Each path is a new rotation, seen through one point. The rows after it are directions, each followed by how far the rotation turns it, in degrees a step (0 if it stays put).
Each turn is a multiple of 5 degrees from 10 to 175, or 0.
Each row of a path follows its step; steps can be skipped.

step 0: [  1  25 -17   4 -60   9  35 -40 -38  39  -4 -73  -3 -68 -20  -1   9   3
 -28   4 -47 -68 -14  -4  -8  30   3  34   4 -16  35  -8  54 -19]
step 1: [-59  16  10   7 -59 -87  11  -1  67  -3  14  24   1 -19  33 -30  -8   1
  -7  50  27 -44   6  22   4  39 -40 -42  22  33 -16  -6 -21 -18]
step 2: [ 20   4   4 -68  31 -34  23  51  18   7 -22   8 -21 -18  54  46  13 -21
  50 -38  -5  28   4  25  13 -76 -21 -10   5   7  -6 -20 -76   5]
step 3: [ 45 -41 -34  -8  44  27 -55  20 -39 -29  37  39 -26  26 -21 -26  13  20
  26  21  34  18  22 -31 -49 -26  48  41  40  20  19 -49  -8  16]
step 4: [-50  -7  35  46  70  60 -21 -15 -57 -18  12 -52   9   3 -39 -29  -1   2
  24  -8 -15  -4 -52 -51   9  11 -26 -21 -19  19  19  56  29  -9]
step 5: [ 56  51  -7   4 -38 -16 -28 -32  29  16 -38 -16  38 -44 -30 -16 -11  -1
 -43  35  23  69   1   2  23  46 -18 -23 -38 -31 -14  68  27  -6]
step 7: [ 11 -49 -19   1 -15 -77  14  20   6   4  38  31   7  13  13 -11 -64   4
 -15   9 -37 -74   8   5   9 -75 -14  38  41   2  11 -20   9  45]
step 8: [ -2  26 -26  19  55  33  21  28  39 -25  89 -41   8 -28 -16  -2  38  24
  64 -31  -1 -26  37   8  30   9 -26   6  35  31 -14 -13 -53  20]
step 9: [ 24  -5  31  27  54   9 -37 -10 -62 -19  24  20 -17  -4  31 -17 -42  10
   8  -2  32  78  30   4   9  36  26 -66 -25 -12 -39 -18 -39 -52]
step 11: [-32 -12  23 -32 -58  20 -41  -5  19  47 -35  -2  67  30 -64   2 -24  12
 -26  58 -26 -41  14 -26 -10  34 -20  -2 -10 -18  27 -16  35  47]
step 12: [-18  27 -12 -13  -5 -39  -3  15  80   3 -10 -13 -37  41 -22   0  13 -25
 -31 -58 -32 -62 -20  34  28  -6  12 -55   1   7 -46  55 -16  36]
[  0   7  -1  10  19  15 -10  -5 -12   8  17 -11 -13 -14  -3 -11  -4  10
 -17 -18  -5  -4  12  18 -14   5   6  -1  16  11  -3  21   5   2] : 80
[ -8   1  -8   1  -3 -21   3  -3   1   7 -19  -3  -1   4   9   9  -7   0
  -8 -16   8 -11   7  -9  11  13   1   7  35   4  11   3 -25  13] : 65
[  3   3  -8  14  -7   1  15 -18  -2  11   6   8   7   3 -13 -26   1  -8
  23   0 -20  -8  -4  -6  -8  12 -13 -15  -1   9   9   1  -9  20] : 100
[-22  -7   5  11   1   2   8   0   9 -17  -8  20  21 -12  10   0  -9  16
   1   2 -13   6   1  -8  -8 -11 -12  19   1  14  -4  24   0  -4] : 120
[ -3  23  -5  -3  -7  11   1   5  10  -9   9  16  18 -20 -19  10   2   4
  10  -4  19  -3   2   2 -16  17  18   9   8  -2  14 -14   4   3] : 140
[  6  13  21   8 -12   9 -12  12  11  -2   3 -11   7  -7  -6 -11  -2   4
   0   6  12 -23  -5  -2  28   5  -1  -2 -11  18 -10  11 -19  -3] : 100

step 0: [ 18 -62 -60  -8  19  16  40 -20 -24  67   2   3  48   3  -9  30 -41  -3
  29 -47 -44  44  13 -51  -2 -67  49   4  14   8   3   4 -10  21]
step 1: [ 60 -23 -37  10 -32 -34 -19 -45   3 -24  20  60  23  -6 -28  38 -22  12
  10 -57  40 -39  27 -12  18  65 -30 -38  30  18 -47   3  46  -9]
step 2: [  3 -24  -7  73   9  11 -24   3 -30  -8 -10 -43   2   5 -53  69 -31  22
 -22  55  52  51   5 -26  24  20  40  14  14  19  27 -22 -27 -63]
step 3: [  1  19  15  25 -42   1  19  12   0 -18  44  56  31 -32  75 -20  -9  24
 -84 -52  64  22  -2 -10  25 -10  57  -6  14 -12  28  11 -32  11]
step 5: [-33  -6  19  -3  18  25 -23  -9  41  -3 -54  14  11  17 -23 -69 -17  -3
 -39  18   0  37  89  48  23 -22  45 -18 -32  55   8 -22  -6  45]
step 6: [ 32   0  62   5  70  61 -35   3  24 -23 -12  33 -44  30  56  41  13  18
  37 -42   8  40 -14  11  -4 -15 -21   0  -7  -7 -42  45  22  50]
step 7: [ 10 -24 -25  33 -24 -11  33  10  33 -34 -48   8   3  61 -23  -6  92  -3
  66   3 -17  17 -31  71  14 -21  15 -27  34  10  38 -25  17 -13]
step 8: [ 20 -28 -18  -2  13   1   9 -28 -29  28  -3 -11  24 -79 -36  47  34 -11
 -10 -35 -59  39   0  31  -7 -47   9  15  36  36  12  85 -32  52]
step 9: [  8 -41 -69 -22 -32  22   0   6  -2 -34  74  11 -41 -20 -30  18  64  -8
  37   5  52 -44  25 -19  54  28  -8 -19  19  11 -47  19  17  22]
step 11: [ 34   5 -42 -19  -4 -16 -30  25  37 -26  31   0  56 -34  68 -20  -6  38
 -60 -15  54  15  47 -18  11 -29 -66  13  45 -27  34  26  14  -5]
step 12: [  0  14  49  24  42  15  -8  37  17   5  24  42  64   5 -78 -21  32   1
 -21  54  22 -20 -45 -40  36 -17 -32   2 -43  -4  -9  10  24 -58]
[-16 -18   3   0  -9  15 -18  -9 -10 -18   7  -4   7  -4   3   7 -16 -12
  10  13  -3  16  -8   1 -22 -14   0  -6  -4 -14  -2  18  12 -10] : 170
[-11  -2   4  14  -3  19  20   5  -2 -14  12   0  14  -7  -8  -2  -3   2
   0  -3 -21  13  10   6  -5   4  -2  28   1  11   2 -29   5   2] : 140
[ 11  10  20 -15 -16   6  -6  -8  -5  -8 -12  12   0 -21  18   8   4  -6
  -1 -25  -5   3  23 -18   0  -4  -7  11   8  -9  -1   6  -5   4] : 140
[  6   8  -5 -11  13   5  10  -9   4  -8   2   4 -20   6  21  22   6  -1
  -3   7  18   5  -5   8  -9   1  20  17  -4 -14  23 -13  12  -5] : 95
[ -5  11   9   1 -14  -6  -9   8 -16   2  -5   6  13  -8  -5  14  25   6
  -6  -5   3  19 -28  16   6  18   3   5   3   4   2   7  -8 -18] : 70
[  9 -12  -1  -3  18  -2  -2  -8  11   7  -7 -17  -1 -19   6  -9   7   7
  12  14  -3  25 -15 -23   2   8   5   7  11 -10 -17 -12 -11   3] : 175
